In the data rows, 128 means zero.
Here are some numbered points:
[138  98 137 160 107  63 105 148  87 165 121 172 153 120 168  77 166 115
 128 122 168 126 128 128] 0
[149 187 163  74  49 166 162 143 140 129 172 199 116  54 182 157  67 108
 107  72 136  80  99 122] 1
[143 194 130 118  69 201 148 123 190 138 109 209 155 114 128 213  74 109
  81  97 120  83  74  99] 2
[113 104 154 136 179 173 115  23  96  78 155   0 100 123 128 129 127 126
 127 125 128 126 128 128] 3
[135  58 151 131  79  72 109 180 100 164 137 156 137 109  93 205  76 127
  96 138 128 128 127 112] 4
[109 166 161  43  78 169 166 107 160 154 147 220 127  76  96 129 127 126
 127 125 128 126 128 128] 5
[ 88 103  71 121 170 106 124 108  96  96 166  94 125 179 123 122 158 132
 138 173 129 124 175 140] 6
[109  94 125 161 109 106  90 153 145 126 142 124  93  96 118 134  83  99
  93 106 106 105  91 113] 7
[109  96 167 171 186 157 113  83 186  94 156   2 120 170 101  66 189 136
 196 163  87 202 137 160] 8
[127 148 161  63  39 155 189 168 104 160 138 221 149  78 144 115  91 151
  86  97 117  86  84  80] 9
[151 201 143  91  43 147 179 122 141 137 181 166 140  59 143 179  48  77
  96 125 128 126 128 128] 10
[161 114 134 169 161  53 121 176  83 120 129 144 121 143 124 151 134 141
 123 133 127 140  92 155] 11
[196 176 155  83  95 203 124 145 141 183 102 197 132 123 128 129 127 126
 127 125 128 126 128 128] 12
Which point above is nearest to each new point by angle, seen from the average point of the numbered points? Its number follows each.
[140  96  50 136 162  94  86 114 109  99 158 114 124 159 163  94 193 119
 111 133 129 126 128 128] 6
[ 97  73 143 184 177 127 109  89 145 150 145 108  89 159 149 110 164 128
 150 155 101 192 195 173] 8
[101 102  88 123 221 111 105 149 110 127 122 103 112 197 160 119 138 136
 141 135 166 140 168 178] 6
[166  96  79 126 160 104  94 169 152 114 130 109  96 131 110 106 170 126
 109 134 139 114 139 105] 6
[118  61 148 126 170 147 110  68  98  89 137  46 151 197 110  95 149 160
 151 176 112 221 128 128] 8
[105 155  97 194 162 116 114  57 118 126 134  24 161 151 114 115 177 104
 188 153  91 175 144 128] 8
[126 146  65 158 178 121  92 142  99 104 124 101 122 164 153 115 151 144
 137 111  93 131 145 204] 6
[142 119 113 159 158  85 114 118 151 161 118  81 139 111 118 109 166 137
 129 127 105 154 163 167] 8
[108 172 166 117  57 157 167 178 152 147  99 187 148  95 147 203 101 130
 103  78 138  63  87 112] 2
[ 99 143 123 142 183 123 125  88 123 126 123  23 146 138 144 121 164 162
 196 138  88 176 128 128] 8
[142  95 140 150  78 145 125 128 143 180  87 186 165  94 113 174  55 112
 118  82 132 119  88  93] 2
[106 103 140 109 172 105  53 138 199 120 157  96 104 135 115 108 158 122
 145 140 159 143 131 129] 8
[148 139  87 119 175 111 103 124 108 121 151 134 107 192 145  85 149 158
 128 170 155 161 170 162] 6
[ 80 151 172  98  35 110 123 170 136 115  76 151 144  97 123 153 100 110
 109  70 103  80 128 128] 9
[162 112  88 126  91  60 137 139 113 136 129 148 181 167 119  98 100 125
 133 139 149  96 141 103] 0
[141  87 171 153 179 142 134  49 122  98 131  70 152 186 142  85 169 114
 182 127  88 201 136 184] 8
[135 122  96 138 206  88 118 125 109 110 163  96 107 188 149 106 137 159
 159 156 144 188 175 125] 6
[113 111  72 130 198  89  92 142  71  81 130  87 107 183 146 137 142 121
 164 128 116 161 176 121] 6
[185  94  89 108 132  28  99 179  83 120  61 122 110 149 122 144 121 138
 117 132 129 160 159 151] 11
[ 82 123 113 116 178 137 141  53  72 144 142  97  92 173 174  69 172 114
 144 150 125 169 182 128] 6
[138  96  63 147 178 143 123 140 121 105 151  92  92 117 110 107 169 122
 163 155 166 149 166 158] 6
[149 141 157 102  57 154 144 188 148 137 103 222 150 106 121 153  93 140
  87 128 157 103  81 114] 9
[147 197 128  67  55 226 115 146 161 143  82 171 172  83 112 165  74 151
  96 107 131  52  89 112] 2
[174  93 106 124 204 125 103 122 122 111 145  90 124 110  81 102 119 106
 126 150 104 207 142 128] 8
[136  85 137 169 117  75 111 184 121 149 125 169 143 111 166 119 154 141
 129 116 133 137 115 105] 0
[ 70 108 160 118 175 117  89  68  99  91 171  10 163 169 113  68 193 150
 185 143  91 219 155 152] 8
[143 128  91 108 203 119  78  98  76 102 178 179 104 190 129 123 181 153
 163 135 147 159 185 154] 6
[ 75 145  96 150 154 130 111 123  96 164 139  86 117 162 119 135 163 115
 148 179 139 161 150 147] 6
